Some points, one per row:
[-37 -18  35 -22 -46 -38  33  -4  41 -49 -34  -6 -23  38  39  33  -8   3 113  13  61 -42 -30  36  38  60]
[ 22 -13  13 -21  11  -8  19 -34  24  31  38 -28 -26  -4  24 -22 -28  14  67   1  60   6  16  40  20   3]
[  60  -13  -93   29   68   35  -76  -46 -127   30  103   36  -18  -27   26  -33 -122    0   75  -80   -4  -23   90   12   -5  -19]
[-13  14 -43   2  57  32 -22   2 -84  24  21  24  10 -30 -43 -52 -10 -14 -77 -24 -35  -7  34 -35 -79 -32]
[  73   -5  -64   30   91   60  -93  -30 -127   75  106   35   22  -52  -32  -57  -44  -11 -122  -64  -85   18   81  -40  -54  -78]
[-30  18  29 -15  -8   1  21  26  37   2 -27 -12  27  -5 -47   8  61  -2 -85  39 -41  19 -41 -30 -19 -20]
[  17  -52  -38   58  -25    2  -82  -10  -21  -17   -7   33  -18   55   40   34  -99  -37  127  -82  -22 -120  -37   35   36   46]
[ 49   4  -7 -25  44   7   0 -32 -63  28  78  -2  -6 -32  28 -26 -24  19 -18 -16  27  39  54  12  -2 -32]
[ -9  -1 -46  58   2  22 -39  23 -20  13 -39  26  29  25 -30  -6  13 -26 -38 -48 -57 -36  -2 -17 -34  -8]
[ 12  19  48 -69  20 -20  72  -5   1  -1  58 -39 -11 -42  29   6  29  38   4  59  62  75   8  13  26 -13]
[ 21 -33 -30  -9   8  10 -17 -36 -47  -2  28  16 -24  14  19  -4 -69   9 100 -20  24 -37   8  28   7  36]
[  12  -49  -32   14  -29   -2  -91  -51  -45  -15   53   44  -36   60   42   29 -127  -13  127  -77    7 -107   -7   58   46   29]
[  31   19   -4   11   61   17   15   11  -48   37   40  -19   16  -60  -12  -33   40   22 -114   11  -15   78   34  -49  -22  -65]
[  6  10  41 -52   7 -22  30 -10  18 -17  18 -26  -5 -13  38  -3  17  13 -22  42  52  54   0  -1  17   8]
[ 27  14 -28   9  49  15 -14 -22 -47  21  45  -5  -9 -21  17 -36 -42   6  19 -17   7  21  33   4 -19 -41]
[-37 -32   3  36 -56 -28   1  14  49 -27 -77  14  -7  68  27  43 -23 -19 127 -31  32 -85 -51  50  40  52]
[-44  18  77 -32 -48 -27  89  35 114 -45 -71 -40  -9   1   4  32  97  24 -46  98  25  54 -74   3   6  45]
[  3 -18 -55  46   8  39 -58   0 -37  29 -10  44  17  26 -29 -23 -28 -24 -27 -64 -57 -57  14   6 -45 -15]
[ 21  -8 -76  68  20  19 -83   0 -53   9   8  33   6   0  -8  -4 -63 -35  14 -77 -55 -54  28 -18  -6 -13]
[ -10   28  -13   32   21   38   11   37  -16   39   -7   10   36  -29  -72   -9   78    1 -127   14  -70   24   11  -37  -60  -47]
[ 15 -12  29 -14  -7 -26  40  -4  45 -24   1 -33 -33  -7  48  14  -1  17  59  32  69  29 -12  20  49  35]
[ 21  -3 -34   7  13  16 -39   6 -33 -24   8  20  -3 -25 -11 -16 -13  -2 -55 -11 -22  -3  36 -42 -22  11]
[-41  18  25 -12  -5   5  24  34  30   7 -49   0  26   7 -47  10  76  -5 -96  34 -36   6 -33 -27 -34  -3]
[-10 -15  15 -21 -55 -33 -10 -19  55 -53   1  12 -25  29  42  28 -45 -11 103  -2  45 -33   2  47  59  36]
[-53   3  26  -8 -31   0  26  23  43 -27 -62   1  12  21 -39   0  53  -9 -63  32 -18 -25 -30 -13 -38  25]
[ 39 -27 -38  41  33  17 -32  -3 -60  28  33  15 -16 -19  15 -15 -44  -3  14 -47   0 -13  37   6   3  -6]
[ -59    2   24   38  -60  -35   10   40   97  -48 -125  -16    6   58   23   17   43  -31  -10   -5  -11  -22  -65  -30   10   37]
[ 55  -9 -62  16  50  28 -54 -38 -93  25  86  31  -7 -36  -5 -26 -76   0   7 -52 -12  -3  76  11  -2 -36]
[ -74   -1  -43  111  -65    2  -63   73   29  -32 -127   55   36   74  -52   41   19  -78  -35  -72 -113 -102  -50  -38  -23    9]
[-66  11  -1  24 -55 -12   9  22  56 -35 -69  27   8  62 -13  37  12 -19  47  -4  -8 -45 -51  22   9  20]
[ 40  -8  -2 -20  29   1  12 -25 -25  12  50 -15 -21  -7  56 -15 -32  26  59   1  53  29  13  27  11  12]
[ 15 -24 -13  -9   0   7 -28 -11 -51  -3  50  27  -1   5   4  23 -42  14  63 -12   4 -40  23  37  23  23]
[ -20    2   -7   11   14   34  -19   16   -5   39  -24    6   41    9  -59  -16   44  -19 -100   -8  -75  -18  -31  -24  -64  -26]
[-49  22 -19  33 -26  29 -42  28 -12  11 -61  38  50  26 -69   3  35 -33 -83 -33 -92 -45  -7 -47 -42 -29]
[-26  -5   7   7 -32 -15  -8  21  -7 -28 -16  21  -2   6   5  39   1  -3  30  -7   7 -30  -3  17  24  27]
[-41 -17  67 -27 -87 -58  72  29 127 -64 -92 -39 -26  39  42  54  41   4  75  60  62   1 -75  32  78  89]
[ -9   0 -19   2  27  25 -23 -10 -48   4   7  34  22  -4 -21 -28  -7  -7 -31 -29 -28 -29  25   5 -49  -5]
[ -12  -20  -72   75  -28   14  -94  -19  -16  -25  -27   57   -2   56   -2    5 -102  -40  104  -83  -45 -109   -6   31  -15   32]
[  19   61  -32    8   47   39  -14   27  -54   46   22    7   56  -41  -65  -31   76   -5 -127    9  -85   86   45  -67  -62  -92]
[  47   50   33  -65   70   15   88   -8   13   35   71  -67    5  -95  -28  -63   87   57 -127  110   17  127   22  -25  -57  -51]
[  70  -24  -71  -10   74   31  -40  -68 -124   33  103   17  -11  -23   29  -57  -97    2   66  -48   22   -6   58   24  -39  -14]
[ -2 -12 -51  60  13  18 -53  27 -37  14 -31  29  24   9 -15   1 -14 -24 -22 -46 -62 -42 -13 -22 -31   0]
[ -16   13  -50   96    6   33  -45   59  -22   28  -64   24   36  -13  -66    3   44  -39 -127  -49 -112  -36    8  -56  -40  -41]
[ -87    5  -14   83  -79   -2  -30   66   77  -36 -127   45   35   70  -51   41   38  -56  -25  -38  -88 -104  -70  -15   -9   35]
[  2   0 -58  89   4  31 -59  23 -35  26 -28  24  11   2 -45   1 -15 -27 -59 -63 -96 -38   3 -36 -27 -21]
[  49   28   29  -49   81   20   57  -11  -41   64   71  -46   16  -71  -24  -51   66   37 -127   74  -11  127   -4  -45  -44  -56]
[-20  -7  39  11 -39 -13  14  30  73 -10 -43 -17 -14   0 -30  19  25  -9 -32  30 -30 -20 -45 -25  15  11]
[-22 -28  37 -26 -47 -45  41  -4  84 -41 -48 -32 -34  36  57  40 -19  -1 127  22  84 -35 -49  37  68  67]
[-15   4 -43  53  -8  19 -71  23 -14  34 -25  25  32  21 -43  -7 -17 -41 -62 -60 -95 -54   4 -19 -30 -27]
[ 31 -28  10 -37 -22 -42 -25 -45   0 -35  57 -11 -51   0  80  29 -98  12 127 -10  89 -26  37  43 109  41]
[  27   26  -53   23   48   40  -69    6  -99   36   52   25   24  -40  -27  -37  -18  -14 -127  -39  -93   30   40  -49  -49  -61]
[ 28 -38 -49  48  -1  16 -72 -19 -46   8  32  38 -19  15  17   4 -92 -23  77 -64 -21 -77  17  38  13  12]
[ 33 -20 -30  11  14  -5 -27 -21 -32 -21  24  13 -19  -5  46  -4 -50  -1  52 -30  39 -12  33  15  15  27]
[ 17  17 -15 -15  80  39   4 -25 -87  66  45   0  30 -31 -29 -67  23   8 -87  -5 -23  50  17 -32 -80 -54]
[ 62  -3   3 -42  83  12  18 -30 -97  42  96 -26  -4 -75  17 -38  -5  33 -46  17  24  71  50 -21   4 -54]
[ -26    1  -65   83   -6   30 -113   28  -40   17  -43   61   34   35  -66  -11  -33  -61  -86  -79 -121  -79   16  -51  -37  -40]
[ -68  -16   52   41  -48  -14   33   67   93   -9 -127  -20   16   37  -39   46   99  -23  -61    9  -31  -37  -75  -41    8   17]
[  82  -45  -56   43   37    7  -57  -39  -74    4   81   21  -39  -16   71   -6 -117   -2  115  -69   22  -36   47   43   43   17]
[ 24  24  11 -47  30   6  32 -33 -24  -2  66 -23 -13 -39   5 -27   0  41 -20  52  24  70  10   0 -22  -4]
[-21  -2 104 -72 -48 -45 107  15 106 -43 -34 -71 -25  11  43  44  63  47  70  94 102  59 -73  17  62  53]
[ 34 -24 -26  21  25  -2 -43 -15 -61  28  63  18  -9  -5  37   5 -70  -7  76 -57  14 -33  39  21  31 -26]
[  45   19  -51   26   70   33  -26    5  -84   59   42   -4   39  -40  -31  -49   15  -11 -115  -27  -58   50   40  -52  -50  -74]
[ 37   0 -20   2  35   5 -26 -32 -70  15  75   8 -12 -27  32   3 -50  17  73 -27  26  17  50  18  43 -35]
[  30  -10  -78   33   53   25  -83  -42 -123    7   71   43  -15   -6   22  -32 -117   -4   78  -95   -7  -41   80    8   -7  -23]
[-27  22  28  -8 -18  -8  14  16  47  -7 -34 -21  21  -3 -17   6  36  -3 -50  22 -20  23 -19 -18   3 -18]
[  64   -5   22 -110   32  -16   20  -88  -31   -6  127  -38  -50  -30   77  -16  -81   50  127   37  111   65   53   51   52   15]
Then 16 other points, each followed by its number:
[ -14   14    5   21   19   25   10   57   -8   17  -51    0   34  -21  -54  -18  100  -14 -127   16  -69   36   -9  -64  -58  -32] 0
[ -37    7  -69   86  -34   28 -103   14   -2  -14  -59   65   20   47  -50   -6  -49  -58  -19  -73 -120 -100   -6  -17  -37    2] 1
[ 36  14   7 -52  30  -8  23 -48 -25   8  76 -31 -21 -33  46  -8 -33  43  76  24  58  52  20  20  31  -4] 2
[ 43 -21 -54  18  40  20 -31 -25 -91  22  55  37  -6 -10   3 -22 -64   0  51 -51   1 -36  49  23 -20 -12] 3
[-37  31  19 -24  -7  16  39  17  42  11 -27  -7  39   6 -52  -1  67  10 -82  37 -31  22 -26  -9 -36 -19] 4
[ -48  -17  -16   64  -47    7  -33   43   39  -27 -104   36    9   45  -40   28   22  -44  -34  -25  -63  -75  -44  -17  -16   43] 5
[ 26  25  48 -62  12 -21  53 -30  45  12  42 -40  -5 -22  42 -13  18  33   3  40  66  88  25  23  39 -18] 6
[-19  10  32  -9 -18  -6  18  11  12   0 -15 -10  18   6  -5  24  33  11   3  21 -16  10 -41   3  -6  10] 7
[ 50  28 -12 -23  67  14  17 -23 -70  33  65 -12   6 -48  -9 -47  22  20 -74  12  11  87  64 -30 -33 -49] 8
[ 46  -4 -20 -22  27  10  -8 -31 -79  13  82   4 -16 -31   1  -6 -43  22  33  -3  12  12  56   7   7 -15] 9
[-34  -7 -19  27 -42   1 -31  21   5 -45 -55  41   2  43 -12  19 -17 -22  50 -24 -17 -68  -9   3  -2  38] 10
[ 18  16  52 -62  22 -13  51 -10   3  13  52 -40  -8 -42  11   1  40  45 -16  57  51  87  23  -5  35 -23] 11
[ -93   -8   22   53  -94   -4  -38   57   79  -48 -124   50   34   82  -58   59   46  -47  -38  -14  -92 -106  -75    2   -2   42] 12
[ 77 -17  32 -54  30 -22  44 -56   2   8  83 -54 -54 -41  75 -19 -43  46 103  35 112  64  30  38  66   7] 13
[-37   9  30 -11 -31 -15  27  26  47 -21 -44  -6   6   5 -19  32  42   5   3  30  -2 -12 -36  11  12  14] 14
[  48   39    6   -9   61   11   57   -1  -17   32   43  -44    0  -75    8  -31   63   43 -112   55   19  124   27  -36  -28  -53] 15
Which of these numbered points is nearest to each point below, ignoring the 3 directions in which the first points spread most? Its number follows each.
[-36  43  15 -16   4   0  37  12  25   7 -37 -17  26  -8 -20 -12  60   8 -50  29 -17  40 -26 -21 -27 -27] > 2
[-23  31 -26  39 -10  18 -21  23  23  17 -47  16  32   1 -50 -10  31 -23 -91 -32 -58  -3   9 -25 -24 -39] > 6
[-43  41  71 -52 -20 -12 104  40  81  -8 -64 -49  31  -1 -33  18 127  27 -75 105   7  78 -79 -18 -33  13] > 7
[ 12  18  45 -23   5   1  55   2  39  35  22 -45   5 -17 -32  -9  44  29 -35  59 -13  59 -40  -1 -19 -16] > 7
[ -1   9  25 -38 -18  -3  31   7  20 -29  -2 -20 -14 -14  -2  18  22  28 -11  45  35  41   6  -9  20  14] > 9
[  42   23    7  -55   73   21   47   -8  -35   47   56  -48   31  -50  -16  -42   56   32 -104   62   -5  110  -11  -33  -59  -42] > 7
[ 29 -11  43 -39 -13 -32  53 -22  43  -6  32 -31 -30   4  56  16 -20  31  99  32  71  20 -22  49  46  38] > 7
[-127    9   74   38 -127  -41   30   97  127  -56 -127    3   36   89  -63   83  111  -44  -14   29  -59  -90 -127   -1   13   52] > 7
[-42  16  36  -1 -24   2  23  33  37 -12 -37  10  22  11 -43  11  70  -7 -99  32 -38  11 -35  -6 -26 -14] > 12
[  33  -11  -85   75   29   38 -115  -17  -86   49   38   49   18    5    3  -22  -80  -34   -5 -115  -78  -67   63    8   -8  -40] > 6
[ 24  -3 -26   6  37  28 -28 -19 -42  35  42   8   7 -12  -9 -25 -21   7  -5 -11 -22   4  17   4 -26 -13] > 7
[  3  -4  16 -18   0   1  23 -18  33  12  25  -8 -10   8  -5 -25  -9   7  11  12  36   5  10  25  -6  -3] > 4
[  33   25  -97   58   50   71 -116   -8  -99   47   38   69   36   -6  -71  -69  -31  -40 -127  -77 -127  -13   70  -47 -105  -75] > 1
[ 11  41  46 -74  19   4  66 -33  18  47  54 -44  17 -23   5 -22  46  46 -15  62  53 100   1  27   8 -43] > 4
[ 41 -14 -21 -14  -6 -15 -20 -29 -11 -21  39  -7 -23   5  48  12 -77   1 120 -11  36  -2   2  21  27  29] > 2
[-16  14  70 -62  -9 -32  85  -9  56 -13   3 -55 -20  -8  42  -1  27  41  78  56  83  52 -35  15  29   0] > 2
[-18   8  20  19 -23 -14   3   8  44 -13 -28   5  -8  -3   0   2   7  -5 -15  -2  -4   2   5   3  21   1] > 6
[ 27   9  -3 -33  16   6   9 -26 -20   6  43 -12  -4 -12  12  -9 -16  23  25  26  13  52  10   6   9  -1] > 2
[ 19  -5 -23 -32  35  23  -2 -38 -37  28  49   3   2   1 -20 -47 -28   6  11   5   6   9  17   3 -44 -13] > 4
[  0  -4  -1  17 -10   7  -7  13  11   1 -20  12  -3   5 -16  14  15  -2 -39   6 -34 -14 -10  -9 -10  20] > 5
[ 65  -1 -35 -15  35  19 -20 -36 -66  29  87   6  -9 -20  16 -15 -53  15  36 -12  13  22  58  10   9 -18] > 9
[ 42  15 -12 -27  38  13   5 -27  -9  19  66 -25  -8 -28   8 -35 -31  24   6  23  18  53  22  16 -16 -17] > 1
[-10  41   0   7   2   6   7   9   5  10  -6   1  22 -17 -14 -14  34   5 -72   5 -31  35 -10 -25 -29 -32] > 2
[-38  32  42 -37 -25  13  67  19  40 -11 -29 -18  20  14 -40  -4  78  23 -44  67  -8  36 -51   0 -54   5] > 4
[-31   2   3  24 -55  -9  -3  11  78 -33 -60   7 -13  31   5  29  -2 -12  34  -4 -16 -35 -38  17  14  40] > 1
[ 113   31  -21  -68   97   12   49  -54  -55   27  127  -45  -31 -112   46  -77    0   54  -71   56   75  127   94  -20  -16  -59] > 15
[  39  -15  -64    4   40   19  -67  -46 -120    6   82   40  -14  -11   26  -22  -96   -9   71  -60   -6  -13   60    9   -8  -13] > 10
[ 25  -5 -30  46  29  37 -27  12 -32  50  12  12  25  -7 -36 -19   6 -10 -66 -38 -57   3   5 -11 -35 -37] > 13
[-16 -36  50   6 -37 -44  34  28  60 -30 -76 -27 -24  31  35  52  37   1  61  17  40 -22 -68 -16  51  63] > 0
[ 48  14  45 -87  16 -20  73 -43   4 -21  97 -44 -45 -62  44  -1 -12  69  76  85 102  84  22  41  41  29] > 9
[   4   22   -9   34   12   18   14   25   20   23  -28  -10   16  -20  -28   -9   51    4 -117    2  -39   43   -2  -22  -19  -28] > 15
[ -18   33   19   -6   39   30   32   29    4   37  -14  -18   47  -20  -67  -31  107    5 -127   45  -58   66  -17  -32  -77  -45] > 7
[-41   6 -31  58 -33   8 -54  31 -16 -10 -44  43  22  30 -39  31 -12 -33  -9 -44 -69 -72 -19   0 -15  -2] > 14
[ 29 -15 -26  22   8   7 -39   5 -62  -5  12  15 -12  -5  29  15 -42   1  47 -46  -1 -20  30  -5  28   8] > 0
[  -4  -13  -89   59   32   46 -103  -13 -112   15   16   78    7    3  -43  -32  -65  -33  -16  -89  -77  -97   62  -16  -66  -23] > 10
[-41 -11  46 -26 -42 -40  44   5  63 -35 -30 -33 -30  18  31  42  -6  19 121  44  53 -12 -54  17  60  42] > 2
[-46   0 -47  68 -28  13 -63  35  -6   5 -60  55  40  39 -50  17   0 -53 -14 -70 -77 -98  -7  -3 -21 -12] > 14
[   0    5   68  -45   -1  -25   49   28   26   19    0  -37    7  -40   -1   17   72    9 -100   44   28   58   12  -22   38  -32] > 11
[-42  30  47 -35 -30 -15  63  19  70 -23 -40 -18  22   1 -13   8  67  15 -37  56  11  36 -46   5 -18  -3] > 4
[-19  26  77 -47 -52 -45  73   6 102 -60 -17 -48 -22  -7  37  43  36  28  48  78  47  63 -61  11  51  15] > 2
[ -74    6  -29   61  -45   -2  -42   49   42  -19 -119   45   40   62  -34   18   27  -56  -56  -51  -66  -74  -37  -26  -14   10] > 8
[ 28 -32 -25   5   0 -18 -18 -27 -16  -8  38   6 -32   0  46  22 -78   2 127 -23  50 -53  14  41  49  34] > 14
[ -49    3   82  -36  -63  -31   95   26  127  -38  -75  -51  -15   24   -2   47   73   28   13   88   39   16 -101   19   23   58] > 7
[ -17   19   74  -44    8   -3   81   40   54   33  -28  -52   20  -33  -35    7  127   24 -127   75    4   87  -25  -47    0  -41] > 11
[ 17  20  16 -14  16  -6 -19 -16 -29  14  65  -4   8 -40 -20  -5  -8   9 -38   8 -26  30  30 -25  14 -54] > 11
[ -5 -27  -7  47 -51 -39 -29 -13  49 -33 -19   4 -37  37  74  45 -87 -22 127 -59  64 -83   7  68  93  36] > 6
Now 16 new points, numbered from 0 again:
[-31  11  36  -4  -3 -18  31  28  38  -7 -47 -15   6 -11 -15   2  66   0 -90  30  -8  32 -19 -32   1 -19] 0
[-13 -20  16 -29 -12 -21  22  -9  -5 -18   7  -5 -26   0  20  17 -29   1 116   6  57 -34   2  33  23  27] 1
[ -2  -5 -45  12  33   9 -39 -24 -56  -5  21  32   4  17  24 -27 -57 -15  48 -38   6 -32  23  22 -33  15] 2
[ 24 -17 -22  27  18   9 -15   0 -24  23   0  -5  -8 -14 -20 -22  -3  -4 -47 -14 -26   6  12 -38  -8 -10] 3
[  21    6  -93   86   47   56 -107    1  -97   50    7   56   38    1  -53  -41  -27  -39 -127  -89 -127  -36   43  -45  -66  -54] 4
[-42  24  50 -15 -46 -31  52  26  97 -40 -73 -31  15  29  23  19  73   2 -18  52  22  43 -71  -6  14  33] 5
[ -78    2  -55   72  -55   11 -110   38   -4  -31  -98   84   45   84  -51   28  -23  -75  -19  -77 -112 -127  -26  -23  -31   12] 6
[  25   13   52 -114   71    4   91  -40  -31   31   80  -45    3  -59   -2  -54   49   59  -52   88   74  103   14   -4  -43  -34] 7
[ 11   0  54 -56 -26 -38  53 -22  64 -37   7 -27 -28  17  63  17   5  33  69  57  74  53 -29  39  49  31] 8
[  11   32  -49   52   17   23  -28   35  -22   23  -18   19   34  -30  -48  -19   54  -21 -127  -17  -85   31   37  -50  -46  -35] 9
[ -2   2  42 -56  19  -8  40 -25 -12   6  36 -17  -8  -5  11  -2  11  29  -2  31  48  36   4  18   3   6] 10
[ 35 -51 -11  26   5 -19 -23 -28 -22  -1  29  -2 -48   8  59  11 -92  -4 127 -51  70 -65  35  36  71  23] 11
[  15   52  102 -127   40  -27  127  -27   39  -10   73  -80  -23  -95   12  -34  102   80  -95  127  108  127   28   -6   -2  -19] 12
[  5   5  86 -81 -17 -38  92 -18  73 -11  19 -70 -31 -13  47  20  30  45  80  84 108  76 -24  31  65  23] 13
[ 29 -27  34 -62  -8 -38  17 -35   3 -38  60 -18 -48  -6  81  20 -67  21 127  23 109  -8  10  63  67  50] 14
[ 24   3 -19 -16  44   7  28 -13 -39   6  39 -11  -5 -39   3 -20  -7  19  -1  17  32  36  19   1 -28  -3] 15
Which of these numbered points is nearest to each point below, ignoring the 3 directions in which the first points spread most? Its number follows each.
[ -52   37   -7    1   17   32   29   34    6   17  -64   -2   50  -19  -81  -49   99  -10 -127   36  -66   38  -26  -70 -105  -33] > 2
[ -5 -20  27 -57  -5 -24  28 -36  25 -29  17 -15 -32  22  60   0 -52  17 118  18  86 -10 -15  44  22  51] > 2
[  66  -57  -55    9   -8  -13  -65  -61  -52  -18   72   20  -56   36   93   36 -127    1  127  -61   58  -74   27   77   87   59] > 4
[  6  -6  62 -43 -27 -23  41 -16  65 -10  13 -31 -16  -9  17  30  11  25  73  41  55  14 -21  47  62  14] > 13
[  1  21  72 -54 -12 -34  74  -6  73  11   0 -60 -14 -12  25  -5  36  20  27  55  55  65 -30  -8  26 -17] > 13
[ -16    5  -57   72  -14   36  -92   16  -18   37  -43   35   33   23  -62  -18  -21  -50 -113  -67 -123  -63   14  -43  -34  -28] > 4
[ -16  -11  -89   55    5   40 -107   14  -67   14  -40   48   30   47  -44  -24  -40  -50  -30  -78 -107  -76   -2  -71  -67   -3] > 2
[-21 -16  21 -24 -29 -21  17 -12  14 -21 -14   7 -17  29  28  15 -19   5  73  -1  55 -30   6  24  27  37] > 10
[-63  -2 -26  46 -55   1 -76  35  17 -19 -81  64  42  61 -48  13   4 -63 -60 -53 -88 -88 -19 -38 -15   0] > 6
[  86   17  100 -127   98  -10  127  -42  -18   58  127 -122  -33 -127   27  -55   94  102  -90  127  127  127   38  -27    7  -47] > 11
[ 80   1  21 -71  29 -18  44 -40 -17  -4  91 -53 -37 -45  71  -2 -24  56  60  56  98 105  48  20  68   4] > 9
[ 42 -26   8 -46  12 -25   4 -60 -27 -17  66 -16 -52  -5  93   3 -81  30 127  -2 117  19  48  44  86  24] > 0
[ 16   9  17 -58  45  11  51 -30 -26  24  45 -32 -16 -29  12 -47   6  45   5  49  46  67   8   1 -35  -1] > 2
[ 78 -33 -20 -16  62  13  -6 -41 -64  46  70 -23 -34 -31  28 -45 -44  23  -4  -7  40  48  47 -18   5 -12] > 3
[ 13 -18  71 -32 -41 -47  51 -12  84 -21  19 -55 -36  12  61  57 -15  35 127  42  83  22 -37  58  90  45] > 13
[-18  19  26 -34  14  11  34   9 -11   4  -8 -13  23 -12 -24  -3  70  19 -89  43  -9  60  -9 -29 -29 -26] > 10
[ 37 -21   6 -26 -25 -34   8 -32  45 -35  21  -7 -46  15  75  11 -57   4 123  -2  84   6  17  51  77  40] > 9
[ -27  -31  -51   27  -14   13  -74  -34  -51  -13    0   62  -11   43    5  -11  -93  -30  120  -72   -7 -116    9   27  -24   27] > 7
[-67 -17  87 -57 -60 -48  75  -4 110 -38 -56 -24 -17  38  26  17  26   7  82  51  87 -30 -59  54  24  55] > 7
[-14 -49 -15  35 -33 -16 -26   3  33  -3 -54  -1 -25  41  11  16 -38 -32  63 -31  10 -77 -21  -8  33  52] > 3
[   6  -55  -52   32  -15    2  -71  -26  -39  -21    9   49  -23   50   21    0 -111  -34  127  -89    6 -127    9   39    1   35] > 7
[-19  11 -36  33   1  -2 -28 -11 -46  -9  -2  36  11  28  11  -4 -32 -25  28 -58 -11 -29  29  -6 -17 -12] > 2
[ 15   0 -80  71  48  43 -58  -1 -87  33  -9  41  26  -6 -33 -26 -24 -11 -32 -75 -72 -43  24 -19 -59 -26] > 15
[ 39  14   9 -57  66  18  19 -39 -91  36 107 -11  -5 -51  -2 -33  -9  35 -22  28  24  79  50  -8 -12 -49] > 10
[  -3   48   59  -72    5  -12   86   14   48    5    2  -59   16  -32   -8  -11   97   33 -111  103    9  127  -44  -33  -24  -26] > 8
[ 70 -14  -4 -18  69  15  19 -46 -48  40  73 -30 -32 -47  18 -62 -28  31 -31   9  32  60  39  -9  -5 -14] > 3
[  -2  -54  -76  121  -42   23 -114   16    6    0  -72   55   -9   72  -20   16  -74  -54   35 -102  -92 -127  -13   -4    5   53] > 3
[-40 -36  80 -49 -81 -79  67  -6 127 -61 -61 -48 -38  46  76  48  -9   1 127  41 123 -36 -64  55 102  69] > 0
[ 43 -22  50 -28   6 -16  41 -26  28 -12  68 -49 -57 -37  28  -4 -29  37  59  54  58  33  -4  22  32  12] > 3
[  -5  -30  -69   88  -33   17 -115   16  -34   -7  -52   63   11   64  -18   16  -63  -57   14 -103  -92 -112  -11  -16   -3   16] > 4
[ 20   0 -37 -14  19   7 -35 -44 -71  -6  59  26   1  -2  25 -10 -71  -3  80 -42  16 -11  57  25   7 -11] > 6
[  82  -25   13  -86   51  -25   26  -89  -66  -17  127  -31  -68  -46  104  -21 -108   54  127   19  127   47   76   63   69   10] > 0
[ -8 -15  30 -19 -34 -25   3   1  38 -60  -8  -1 -19   8  39  38 -18   4  70  18  42 -29 -16  30  48  51] > 14
[  22  -53  -33   46  -22  -15  -62   -7  -14    0    5   21  -40   19   32   22  -86  -35  101  -66   27 -101   37   25   59   30] > 11
[-56  29  71 -38 -96 -36  51  25 127 -57 -79 -24  -1  46  15  47  52   6  48  63  30  27 -72  20  46  34] > 8
[ 45 -13 -66  37  24  31 -77 -25 -77  12  45  40 -11  -7  -5 -25 -70 -10  -6 -60 -51 -20  45 -11 -19  -8] > 4
[ 80  20  53 -90  66 -13  89 -51 -22  32 116 -87 -33 -83  54 -29  10  68  45  85 111 127  30  10  24 -25] > 13
[ 13  -8  52 -17  -7 -31  78  19  61  -9 -18 -59 -17 -25  36  17  49  23  41  54  78  46 -20  10  30  18] > 11
[-68   2  10   8 -73 -18 -12  21  80 -76 -85  31   4  76  -2  29   3 -23  36  -5 -12 -62 -39  22   0  61] > 6
[ 24   8 -30  -5  48  33 -21 -18 -39  38  37   3  16 -25 -29 -58 -16   9 -84  -6 -41  29  10 -21 -56 -25] > 4
[  28   39  -59   43   56   48  -23   -2  -68   34   26   20   19  -59  -51  -44   23    4 -127  -18  -70   42   54  -38  -75  -48] > 9
[-16  23  -2 -14 -26 -12 -10   5  36 -18 -20   2  19  20   0   6  15 -17 -35  12 -20  17  -8  -2   0  -4] > 8
[-21 -22 -13  53 -24   1 -27  29  11  -2 -60  14  -7  14 -23  13 -11 -24   1 -47 -26 -71   6 -24  18  16] > 11
[ -7  22  52 -54 -23 -13  46 -10  72 -18   6 -20   3   1 -20   1  39  19 -31  69  12  54 -25  13   2   8] > 8
[ -4 -41  71 -69 -80 -71  41 -42  90 -73   9 -32 -73  68 114  68 -83  25 127  35 127 -37 -51 101 127 112] > 4
[ 10  12  10 -16  30   7   9 -22 -47  19  45   7   0 -17   5 -14  -5  14  -2 -16  26  14  37  22  -2 -38] > 10
